Rotation paths and how fast each direction turns (degrees each step)
Each turn is a multiple of 5 degrees from 10 to 175, or 0.
Each row of a path follows its step; steps can be skipped.
Path 1:
step 10: [ -6  25 -40  16 -10  13 -15   2 -23   0  16 -12  -8   3 -10  19   7   1
  -3 -18  37   9  19 -21  -9  -5 -29  34 -18  12  26 -34  24 -12 -15  39
   3   7 -12 -19  39   1 -28   8  11  15 -31   1  -5  13  12  11  41  19
   4  25   1   0  26  -2   2 -27 -20  30  -5  -1  -6 -13 -15   9  26 -25
  19  17  -5  -5   9 -14   2  22   1  13  -1   3  22 -14  55   1]
step 13: [  9 -27 -24  -8   0  18  24 -10  -1  -3 -12  27 -18  -5  13 -29 -13 -26
  46   5  13   5   8 -12  -9   2 -11  13  -6 -16 -10   5  14  24   4  30
   6  13 -13   2   9 -13   7 -17 -10 -13   4  -6  23  49  30   5  20  25
 -10  34  -3  20  14 -15  10   5  10   5  -1  11 -54  17 -26  36   6 -11
  14   2  16  12  18  -6  21  23 -13  35 -21  37   0  25 -31   1]
step 15: [ 15  -8  19   2  10 -21 -25   7  -9 -25 -17  -2  15  -2   3 -27   4   9
 -32   4  -9   9   0 -13  11 -10  -3  -9 -11 -38 -27  33   6  -2  14  27
   0  -1   0  10 -18  -5  39  -8   3 -17   1   5 -31  18 -10 -11 -33  29
 -13 -12 -14   5  -8  16  16  -5   4 -26  21   7 -38   5  22 -34 -16   2
 -14  11   8   6 -31   8   9  -5  38  41   3 -30 -17  -2  -1 -68]
step 19: [ 14  -8   0  16 -10   2 -37 -20  15   9 -17  -5   2 -16   5  10 -12   4
 -14   6 -63  17   6  33  -6  -9 -28  40   1  34   6   7  -5   5   6 -32
 -32  -1   5  12   8  17   5  16  -2 -29   1 -19   4 -49   8   6  12 -29
  29 -18  27  17 -28 -23 -29  20  -8   4  -6 -10   6  -3  -9 -17  -9 -29
  13  -1   7  -6   7  26   2 -12 -27  -1  21  -6  15  -5 -35 -22]
step 25: [ -2 -22  24  12   6 -22 -17  -1   2 -17   4   2  -3  -6  16 -11   6  -7
 -14  33   4  19 -11 -13   9  24  -1 -16  24 -13 -18   1  -8 -19 -30   5
  60 -37   2  -1 -16   3 -20   0  28  11  18 -21  26 -10   3 -11  31  18
  -3  34   3 -23  -8  26  24  -9 -22  25  24   1   3   4  -5   3 -18  23
  25  -3   8  18  15 -38 -22   6 -22 -12  33  28  -9  -3  25  32]
step 33: [-28  15  16 -47  31  -1 -13  16   9   5 -10 -39  13 -13  19 -15 -11 -12
  -6 -30  16 -47   4  -3   6  14  -4  15 -14  -6  -8 -27 -17  26 -19   2
   2 -24 -15  -4 -10   3  33 -23   1 -11 -12   9   2 -36   5  -2  -9  10
  39   3   1  22 -23  -3   0  17  -8 -15 -28   6   9   1  16 -17 -44   3
  27  11  12  -4 -21  21 -21 -12  29  45  18  13 -17 -22   6  -4]
step 35: [ 15 -14 -12  -3  11  10 -18 -33   4 -28  -8 -35 -18  -9   3   3  15  11
 -36  -8 -32   5  -5  -2  15  29 -25  -9 -11  28  22 -26  -7 -13  11 -11
  -2 -39  14  -9  -9  12   8  26 -26   8   5  -1  25  -8   1  11  44 -36
 -16 -35  -7  33  -5  -7 -13  20  31   3   1  31  36   8   5   8  47 -19
  19  16  -4  23  -4  18  25  -1  23  -6 -16  -9   0  -7   1   0]
step 37: [ -7 -24 -13   7 -15  10 -32 -23  39  21   3   0  17  30 -22  14  -1  -9
  19  22 -11  -6   7   8   3   1 -23  16  13   1  22   4 -23  -1  20  -4
 -11   6   9 -21  11 -24 -15  34 -16  36  17  11 -28 -34  10 -28  -6 -24
  -2  18  25 -25   0  38 -17  27 -15  24 -14 -21 -25  -1   8  25  31   6
  -2 -20   1  13 -32 -19 -38 -17 -14  18   0  -3  15 -22   7 -11]
Speeds:
[  4   5   4  -5   2   5   5  -6   4  -1  -3  -1   1  -8   2  -7  -3  -1
   0  -2   3   6   1  -1   5   4   3  -8  -1   0   0  -1   0   2  -6   4
  -6   0  -7  -2 -10  -3   1  -4  -2   1   7   2   0   3   3  -6  -1   2
  10  -1  -1   2   7   5   1  -4   1  -4   3   1  -4  -2  -3  -1   4  -5
   3   0  -7  -7  -7   0  -2   2   1  -3   0   4   4  -2  -9  -1] : 160
[  5   3  -1   1   0  -2   6   6   2  -2  -2   1   3   4   3  -1  -2   4
   4  -5  -3   3   0  -8   4   0  -1   3   2   5   2   5   3   4  -3  -6
  -6   2  -2   4  -2   3  -1   3  -3   0  -7  -4 -11   3  -8  -1  11   2
  -3  -5   3   7  -7   7   6   2  -7   0   4   2   6  -2   0   0   1  -6
   0   1   1   1  -7  -7   2   3  -1   0   2  -1  -4   7   0  -2] : 90
[  0   2   2   2  -1   8  -5   0  -4   0   2 -11   2   2   7   2   5  -2
  -4  -3  -2  -2   4   5   4  -2   3   3  -8  -2   2   0   5  -2   1   8
   4   6   7  -2   0   1   5   0  -1  -1  -9  -5   6  -1  -3  -2   5 -10
   7   0   5   1  -3   1   2   3   0  -2  -5  -5  -3  -2   0   0  -6  -8
   0  -5  -8   0  -7   2   1   1   1  -4  -3  -1  -1   2   2   2] : 155
[  0  -2 -11  -2  -1   3  -6  -2  -9   3   2   6  -5   3   6  -4   1   3
   0   1  -1   0   0   3   3  -1  -3   0   4   7   1   0  -2   4  -4   7
   3   1  -1   0  -4   4  -2   3  -2   1   2  -1  -5   1  -3   1  -2  -4
  -1   5  -5  -1   3   6   9   3  -2   4   5   9   2   7   1   2  -1  -1
  -6  -3  -6  -1  -2   2  -3  -3  -7   4   2   2   6  -8   7   9] : 25
[-2  2 -4 -2 -3 -1 -6  1  7  1  2 -4  3 -4 -4 -5  4 -3  2  3 -1 -2  2 -4
 -2 -1  0 -3 -3 11 -1  0 -5 -5 -3 -9  0 -1  2  1  2  4 -1 10  5  1 -7  3
 -1  0  1  0 -3 -2  8 -9 -6  3  4 -1  0  1  2  3 -6  4  0  4 10  6 -5 -1
  0  3 -1  0 -3  7 -1  0  1  1  5  0 -4 -1 -8  2] : 25
Path 2:
step 0: [ -7  -1  16  14   8  12  18  17 -35   0  16  -6 -12  13 -12 -12  -9 -24
  -2 -15   3  19  -4   9   5  49  -6  18  21  14  21  12  25   5   3 -43
  51  -8   9 -10  20  -5 -25 -39   6  28 -14   1 -39   7  32 -22 -21  30
   9  -2  -6 -17 -10 -12 -20 -18   5  -1  -3  -1 -24 -38  43   2  -1  18
 -10   6 -20   6  11  -9  -2  13   9  15  26   6  11  13 -27   7]
step 2: [-22  -7   8 -40 -25 -18  31 -24 -21  -7 -15 -30  23 -11 -15 -12  -3 -42
 -27  -8  50  -9  -8  31 -21 -11 -11 -17  13  -8   8 -16  20   8 -22 -29
  26   0  -4  13  26 -12 -12 -38  -2 -19  31 -18 -15  48   4  -1   0  -9
  -7  -9   2  -9  -5 -21  -9  21  -2  16 -21  -7  11   8  -7 -30  26  14
   9 -20   4 -27   8  -4 -20  26  -3 -11  14  -5  -7  -9  -2  20]
step 10: [-13  26  12 -43 -20  -2  -9 -23 -31 -10  -8  -2  36 -15 -16  30 -39   2
  19  13  -4 -11  22  10  10  37 -16 -23  33 -10   2 -38  -7   7   7 -11
  21   5  38  -4   6 -22   0  -2  -1 -17  -8  -1 -25 -20  -7   7 -39  31
 -42   0  -1   0  19  -3 -22   1  38  20  -7  12   3  -6  11  -3  -1  -6
   6  10 -13   5  -9  -9 -28 -11  43 -12   1   7 -15 -19   3 -19]
step 14: [ 16  -9  29 -18 -15  -2  25 -30  -4   1  -3 -38  13   3   2 -16  17 -15
  12  -5  12 -22 -42 -19  15 -30  10 -15  28  -2  -5 -12  26  11 -38 -20
  17 -12  12  -6  29 -23  24   3   2  18 -12  -8   1 -30  24  18   7  19
  24 -29  39 -10 -20 -21  -8  -4 -23  -6 -13 -12   7   9  40   4 -12   2
 -22   3   9 -43  12 -14   1 -27  27  28  10 -14   6  16   5  16]
step 19: [  0 -16  -1 -39   2  24  -8  11   6 -18   5  11  -6  -6 -14 -14 -22 -21
  22  58 -20 -15 -17   8  26   4  29 -45   1 -21 -16 -22  16  -2  16 -25
  33 -28  12  23  13   4 -15  17   3  -1 -11  11 -10 -31  50   4   5   3
 -24   4  14 -18   1 -13   6 -19   2  -1 -31 -13   4 -37  26  10  15 -10
  26   5   7   0  11 -18   3  25  -1   3   1  18  -4 -23  28   3]
step 23: [-20  -8  -2 -26  -4 -19   7   8 -21 -12   2 -32   1 -19 -18   0  30   7
  22   4  12  -1   6  10 -21   9 -15  -4  20   8  30  -8  22  43  -7  -1
   7 -21   8  16  19 -12  -5   7  29   6  -1  26 -11 -14 -19 -10   0  17
 -12   1 -11 -22  -3  23  -3  11 -36   5 -37  -5  27  16  34  14  20 -25
 -22 -13  -3 -32  15   5  -4 -27  12 -30  62 -21 -27  28 -20   3]
step 24: [ -8  27 -18   3  -9  -7  18  19  -8  -5   3 -26  -2  -7   5 -31  25 -13
  25 -11   5  -2 -19 -10  -8  23 -38 -14 -12   7 -12 -27  24  -3  15 -54
   8  -1  12  33 -14 -13  -1  -4  13  -8 -32 -13 -10 -52  10  14  15  14
  -4  27 -16   7  -8   0 -14   5  12 -13  22  -3  38  -6  20 -35  24 -34
 -34   6  27  -7  16   3 -20  10   7 -11  -1 -15 -19 -26  15 -18]
step 37: [-18 -30  15 -33  21  -4 -18   1 -18 -28  12  -5   0   0 -41 -14  22  13
  22  -5   6 -50  -9  15 -24  16  46 -16   5   2  -9  -2   0   5  27 -50
  11  -7  10   4  -3   9   6   7   1  24  11   4 -12 -29 -13  11  10  23
  -9   5  14 -13  33 -42  31  33   6  21 -13  -4   6 -35  18 -11  16 -28
   2 -17   0   1   4 -15  -5   0   7  21   2  22  -8  -2  18  -8]
Speeds:
[ -1   0  10  -1   5   1   0   0   4  -5  -1  -2   5   8  -3   3  -3  -3
   1  -2  -1  -3  -5  -2  -4 -11   0  -3   3  -1   8  -2   2  -3   2  11
  -3  -2   3   0   4  -9   3  -2   2  -1  -5   7   6   0  -1   3   3   7
  -9   5  -2  -1  -3  -4   5   3  -1   4  -6   4   0   3   0  -3   0   6
   2  -4  -7  -2  -1   1   0   0  -8  -2   3  -3   1  -5   3   1] : 120
[  3  -2   9   9  -2   7 -10  -3   0  -4   2  -4  -4   6  -4  -1   3  -3
   4   7   3   7   3  -2  -2  -2  -1  -1  -4  -4   4   1  -2  -1 -10  -6
   5   2   9   1 -12   5   3   2   6   4   1  -4   1   0  -2  -6  -5   3
   0  -3   0  -3   0   0  -2  -2   4   3  -4   4   3   0  -2   4  -1   5
   1   1   1  -1  -1  -2   4  -1  -5   6   1  -1   1   3   1  -1] : 100
[ -2   1   6  -5  -9   2  -3  -8   6   4   1   2   3  -1  -1   0   0   7
   0   4  -2  -5   5   3  -3 -10  -5   1   5   4   4   1   5  -5  -5  -5
   3  -7   0   0   0   4   1  -9  -2  -4   3   0  -2   1  -7   2   1   2
   2   3   0   1   7   2   1  -6  -5   0   9  -3   6  -1  -4  -3  -3   1
   4  -3  -3   0   5   3  -4  -1   1  -4   1  -4  -1   8  -4  -5] : 55
[  2  -2  -2   6   1  -1  -3  -6  -1   3   1  -7   1  -3  -8   3   0   5
  -3  -1   0   0  -4   7  -4  -1   5   0  -2   5  -7  -6  -4  -3  -2  -8
  -3   1  -4  -3   5  -1   6   3   1   1  -4  -2   2   4   2   1   5   7
  -7  -2 -10   5  -8  -4   2   2   1  -1   4  -1   6  -3  -3  -3  -2  -3
  -8   3   3  -6  -3   5  -3  -2  -1   5  -5   3   4   6   2  -6] : 110
[ 5  7  1  3 -2 -5  6  0 -1  4  6  3 -5  7  3  9 -5 -4  1  3  3 -6 -5  1
 -9 -5  0 -4 -3 -2 -3  1 -1 -1 -3 -6 -7  0 -2  6  3  4  1  6  0  1 -1  4
 -2 -5 -1  2  2 -6 -1 -2  5  2 10 -6  2 -3  6  0 -5  1 -2 -3 -4 -2 -5  4
 -1 -1  3 -1  0 -8 -7 -3  5  0  5  3  5  2  1  2] : 65
